M: a few groups of rows, each row roughly a mix of its group's hidden directions
M (107 x 10)
[[ 1.14 -1.21 -2.11  5.27  0.07  1.65 -0.69  1.94 -0.70 -0.67]
 [ 1.30  0.99  2.08  0.60  0.67  2.67 -3.68  3.25  0.99 -1.70]
 [-3.36 -3.93  0.31  3.10  0.65  0.93  1.44  0.33  1.19  1.25]
 [-0.90 -1.02  1.24  1.05 -3.32  4.17 -0.33  0.65 -2.18 -2.19]
 [-0.38 -0.90 -0.54 -3.57 -0.03 -1.36  0.44 -2.25  2.26 -4.09]
 [ 3.49  3.99 -0.58 -1.94 -0.31 -0.15 -2.16 -0.10 -0.63 -2.36]
 [ 1.14 -0.52 -4.22  0.70 -1.06 -0.77 -0.98  2.82 -3.30 -1.26]
 [-3.34 -3.79  0.00  2.97  0.10  0.53  2.34 -0.19  1.67  0.11]
 [ 0.27  1.44 -3.50  3.09 -1.51 -2.24  1.17  3.20 -0.32  0.10]
 [-0.40  0.85  3.94  0.85  1.64 -0.24  0.30 -2.51  3.93  1.13]
 [ 3.19  4.97 -0.42 -0.32 -2.16 -0.99 -0.11  0.44 -1.37 -0.26]
 [ 1.69  3.07  0.32 -1.93 -2.34 -1.34  1.62  0.23 -3.03  2.77]
 [ 0.42  2.37 -1.22 -1.36  2.93 -3.03  2.37 -0.49  2.62  1.83]
 [-3.07 -3.34 -0.42  2.45 -0.44 -0.49  2.56 -0.74  2.89 -0.56]
 [-0.44  0.32 -0.71 -3.37 -1.16 -2.83 -0.15 -2.18  1.97 -3.57]
 [ 3.09  4.20 -0.53 -2.01 -2.37 -1.35  0.84 -0.24 -1.69  0.66]
 [ 0.96  3.10  3.36 -0.34  0.74  1.82  2.57 -2.74 -1.09 -1.36]
 [ 0.25  2.86  1.07 -1.39  3.80 -3.11  1.85 -0.35  1.56  1.23]
 [ 0.38  0.69  1.64 -4.44  1.61 -2.62 -0.31 -2.69  0.48  1.70]
 [-0.21  0.81 -0.71  0.26 -3.54 -1.63  4.68 -0.89 -0.39  1.89]
 [ 1.39  1.42 -1.34 -1.44 -0.76 -1.50 -0.41 -1.59  3.15 -4.43]
 [ 1.30  4.31  1.57 -0.32  1.78 -1.44  2.72 -2.35  0.75  1.17]
 [ 1.02  3.64  2.54 -0.48  2.74  0.50  2.93 -2.12 -0.69 -0.82]
 [ 2.70 -0.10  2.09  1.40  1.62  1.78 -0.27 -3.60 -2.40 -2.16]
 [-1.08 -1.29  3.34 -2.47  0.89  2.45 -1.04 -3.55  0.42  1.47]
 [-3.53 -3.81  0.28  2.69  1.03 -0.18  0.56  0.15  2.69 -0.11]
 [-1.70 -1.97 -0.74 -2.90 -0.93 -2.01  1.95 -2.56  2.42 -2.47]
 [ 2.45  3.08 -1.18 -3.57 -1.79 -2.63  0.17 -1.25  0.82 -1.00]
 [ 3.41  3.61 -0.54 -3.28 -0.55 -0.06 -1.57 -0.57 -1.64 -1.20]
 [-0.89 -0.18  1.12 -3.69 -3.31  3.40  0.63 -0.52 -0.78 -1.86]
 [ 1.26 -2.85 -3.58  1.79  1.30 -1.82 -3.01  0.54 -1.42  0.92]
 [-1.54 -0.91 -3.77 -0.75 -2.04 -1.75  3.55 -0.34 -2.22  0.27]
 [-2.45 -1.31  1.86 -0.76  0.54  0.24  1.00 -4.33  0.43  3.30]
 [-1.56 -3.60  0.30 -1.53  2.89  1.85 -2.24 -0.86  0.65 -2.68]
 [-1.73  1.98  3.79 -2.38  1.29  0.90  2.03 -0.38 -0.91 -2.90]
 [ 0.53 -0.44 -0.14 -3.66  0.53 -3.09 -1.04 -1.38  2.24  3.36]
 [-2.58 -2.70  0.46  4.53  0.57  1.01  1.00  1.20  0.75  1.98]
 [-1.05  0.31 -0.18  2.47 -2.68 -1.72  4.22  0.27  0.69  2.68]
 [-1.45 -3.43  0.24 -1.94  2.45  1.91 -1.79 -1.24  0.45 -3.27]
 [ 1.06 -0.93 -4.61  3.88 -0.83 -0.81 -0.94  0.97 -0.01  1.23]
 [ 3.43  1.94 -1.77  2.84  0.87 -3.49  0.39  1.12  0.66 -1.16]
 [-2.75 -1.04  2.66 -1.37 -0.37  3.41 -1.77 -1.87  0.57  2.58]
 [ 1.57  1.95 -3.23  2.35 -0.52 -3.40  2.23  1.96 -0.13 -0.14]
 [-2.32 -1.30  2.81 -2.37 -0.17  2.46 -0.36 -3.34  1.56  1.60]
 [-1.86 -3.81 -1.86 -2.06  0.36  0.40 -2.27  3.19 -1.26 -0.22]
 [-2.19  0.47  2.27 -2.11 -1.02  2.58  0.47 -2.61  1.63  3.30]
 [-1.44  3.05  3.28 -2.27 -1.31  1.30  3.11 -0.60  1.36 -0.60]
 [-0.59  1.52 -0.21  2.22 -3.28 -2.10  3.76  0.35  0.05  2.41]
 [ 3.19  1.95 -0.66 -1.81  1.59  1.66 -4.05  0.15 -1.22 -1.42]
 [ 0.41 -2.93 -3.54  1.08 -2.81 -0.49 -2.47  0.82  1.06  2.10]
 [ 1.21  1.55 -0.97 -0.95 -0.21 -1.65 -1.11 -1.19  3.52 -4.41]
 [-2.72 -0.47  2.70 -1.94 -0.77  2.65  0.45 -2.79  0.98  2.77]
 [-0.43 -0.69 -4.50  2.00 -0.80 -1.99 -0.14  0.43 -2.85  2.26]
 [-2.26 -0.93  1.93 -0.58  0.33 -0.40  2.03 -4.42  1.09  2.79]
 [ 0.49 -1.40 -0.19 -3.06  2.78  1.16 -3.98 -0.68  0.23 -2.42]
 [-3.51 -5.13 -0.16 -0.32  0.95  0.53  0.70 -1.33  0.83 -0.07]
 [-0.53 -1.33  4.14 -1.91  1.71  2.67 -2.07 -2.36  0.46  0.09]
 [-1.24  1.04 -2.96  2.22 -1.78 -2.43  3.35  2.51 -0.12 -0.25]
 [ 2.21  0.17  2.64  1.17  1.00  2.05 -0.01 -3.68 -2.25 -2.43]
 [ 2.37  3.56 -0.92 -0.99 -2.65 -2.60  1.88  0.07  0.03  2.35]
 [-1.13  1.65  3.24  0.18  2.22  1.63  1.47  0.76 -2.44 -3.48]
 [-2.66 -0.90  3.16 -2.08 -0.45  2.56  0.31 -2.90  1.39  1.89]
 [-1.45  0.43  3.05  0.48  0.45 -1.31  3.51 -3.43  1.54  1.67]
 [ 0.49  2.30  0.13  1.41 -0.58 -2.75  3.24 -1.95  3.14  1.82]
 [-3.07 -4.99  0.26  0.19  2.29  1.30 -0.36 -0.50  1.07  0.20]
 [-0.19  3.27  2.79  0.35  2.68  1.07  2.92 -0.33 -1.44 -2.29]
 [-2.58 -0.71  3.48 -1.68  0.02  2.09  0.64 -3.09  1.71  1.90]
 [ 0.20 -1.72 -2.97 -2.36 -0.46  1.35 -1.62 -0.24 -4.35  1.38]
 [-2.28 -1.46  2.35 -0.94  1.21  1.52 -0.84 -3.41  0.11  3.62]
 [-0.79  2.53  3.76 -1.26  2.05  0.63  2.13 -1.01 -1.50 -2.78]
 [ 0.44  2.93  3.79 -0.62  0.40  1.30  2.15 -2.86 -1.08 -1.90]
 [ 1.27 -0.76 -2.08 -2.03 -1.94  2.48 -2.83  1.53 -3.06 -1.63]
 [ 0.65  1.78  3.96 -0.57  0.05  2.16  1.17 -2.81 -2.14 -2.21]
 [-0.13 -1.03  0.93 -0.77  1.35  2.55 -3.84 -0.87 -2.39  3.30]
 [ 0.44  4.29  2.27 -0.79  2.19 -0.82  3.00 -2.01 -0.08 -0.29]
 [-2.96 -0.54  3.23 -1.39 -0.08  2.80  0.01 -2.20  1.31  2.68]
 [-1.66 -3.78 -2.07 -2.17  0.18 -0.03 -2.59  2.88 -1.31  0.37]
 [-1.40 -1.45 -3.19 -1.99 -1.02 -1.60  2.92 -2.67 -1.72  1.60]
 [-2.52 -2.09  0.57 -3.42 -1.77  2.45  0.71 -2.95 -1.22  0.59]
 [-0.54 -1.17  0.42  1.95 -3.06  4.00 -0.41  0.65 -2.37 -2.39]
 [ 2.32  1.84 -1.10  1.74 -0.83  0.03 -1.62  4.29  0.25 -2.85]
 [ 2.88  4.00  0.42  1.55 -0.66  0.67 -1.05  1.97 -2.49  2.00]
 [-1.45 -3.28  0.35 -2.72  2.78  0.53 -2.45 -1.09  1.13 -2.47]
 [-0.91 -2.12 -1.94 -1.84 -4.40 -0.71 -1.83 -0.09  1.67  2.13]
 [ 0.44 -1.55 -0.75 -1.54  0.97  2.07 -3.43 -0.76 -3.74  2.40]
 [ 0.33  2.01 -0.62  2.02 -2.93 -2.06  3.47  0.44  0.77  2.94]
 [-1.17 -3.33 -1.43 -1.11 -3.90 -0.30 -3.12  1.02  0.23  1.06]
 [-3.21 -3.01  0.57  3.71  1.02 -0.10  1.01  0.88  2.54  0.38]
 [-1.07  0.95  4.21 -0.76 -2.99  2.35  0.44 -1.29 -1.00 -2.31]
 [-2.35 -1.10 -2.16  2.85  0.76 -2.52  1.23 -0.46 -1.70  3.44]
 [ 0.08 -0.30  0.38 -4.51  0.90 -3.17 -0.98 -1.81  1.14  2.43]
 [-1.56 -2.65 -1.13 -1.64 -4.37 -0.45 -2.83  0.66 -0.02  1.33]
 [ 0.07 -2.67 -3.64  1.28  0.09 -1.69 -2.70  2.58  0.13  2.04]
 [-2.72 -3.69  0.64  1.66  0.84  0.81  1.08  0.72 -0.56  3.92]
 [ 1.88 -2.82 -2.77  1.25  4.15 -1.72 -1.24  0.11  0.66 -0.22]
 [-1.14 -4.31 -2.22 -1.49 -1.13  0.38 -3.10  1.78 -1.32 -0.12]
 [ 2.78  3.18  0.22 -2.72  0.45  0.01 -3.38  0.29 -2.26 -0.88]
 [-1.48 -2.09 -0.24  2.77 -1.77  2.81 -0.48  2.70 -0.69 -3.10]
 [-1.35 -0.19  3.80 -3.10 -0.50  2.49  1.04 -1.83  2.18 -1.20]
 [-0.84  0.17 -0.70  4.29 -0.92  2.57  1.05  2.63 -0.78 -2.69]
 [-2.85 -4.81 -0.05  0.59  2.32  1.54 -0.52 -0.57  1.60 -0.64]
 [-1.18 -0.06 -4.09 -0.66 -2.11 -2.23  3.71 -0.59 -0.61  0.71]
 [ 0.14  0.96  0.02  1.00 -0.71 -2.43  3.40  0.92  3.04 -3.60]
 [-2.26  0.89  1.44 -2.00 -4.84  0.11  0.61  0.59  2.39  1.07]
 [ 2.01  0.85 -3.81  0.65 -1.45 -0.77 -0.68  3.51 -1.87 -2.08]
 [ 1.60  0.19 -1.84  3.29  3.26 -3.42 -0.87  0.58 -0.10  1.67]
 [-0.55 -4.05 -2.91  0.99 -1.31 -0.45 -2.99  2.32  0.50  0.47]]
one row of each group, then the others: which group is each in?
[ 2.61 -0.34  0.69  1.85  2.80 -1.90 -1.21  1.78  0.19 -4.00]  X
[ 1.94  3.27 -0.24  1.55 -2.51 -0.45  3.26  0.94 -1.11  2.59]  F
[ 0.70 -3.50 -2.82  1.70 -2.94  0.87 -2.30  0.98  1.33  1.40]  K

[ 0.76  0.65  3.83  0.10  1.80  2.60 -3.62  0.68  1.89  0.24]  X
[ 0.06 -1.81  2.44 -3.28  1.06  2.03 -1.33 -3.95 -0.50  0.35]  X
[-2.86 -3.70  0.86  1.16  0.86  0.22  1.74  0.64  0.05  3.84]  F
[ 0.22  1.52 -4.23  1.81 -1.97 -2.05  1.57  2.97  0.01  0.13]  X
[ 2.10  1.97 -0.09  2.40  4.66 -0.64  2.18 -1.03  0.44 -0.90]  K
[-0.75  3.57  3.38 -2.21 -0.43  0.47  2.78 -0.29  1.90  1.23]  K
[-0.91 -1.87  1.48 -0.72 -0.17  3.60 -3.67  1.85 -1.44 -1.98]  X
[-0.12  0.91  0.19  4.48 -0.81  2.93  1.35  1.58 -1.12 -2.67]  K
[-2.07 -3.49 -0.84 -0.28  0.73  1.31 -1.75  4.01 -1.19 -1.70]  K
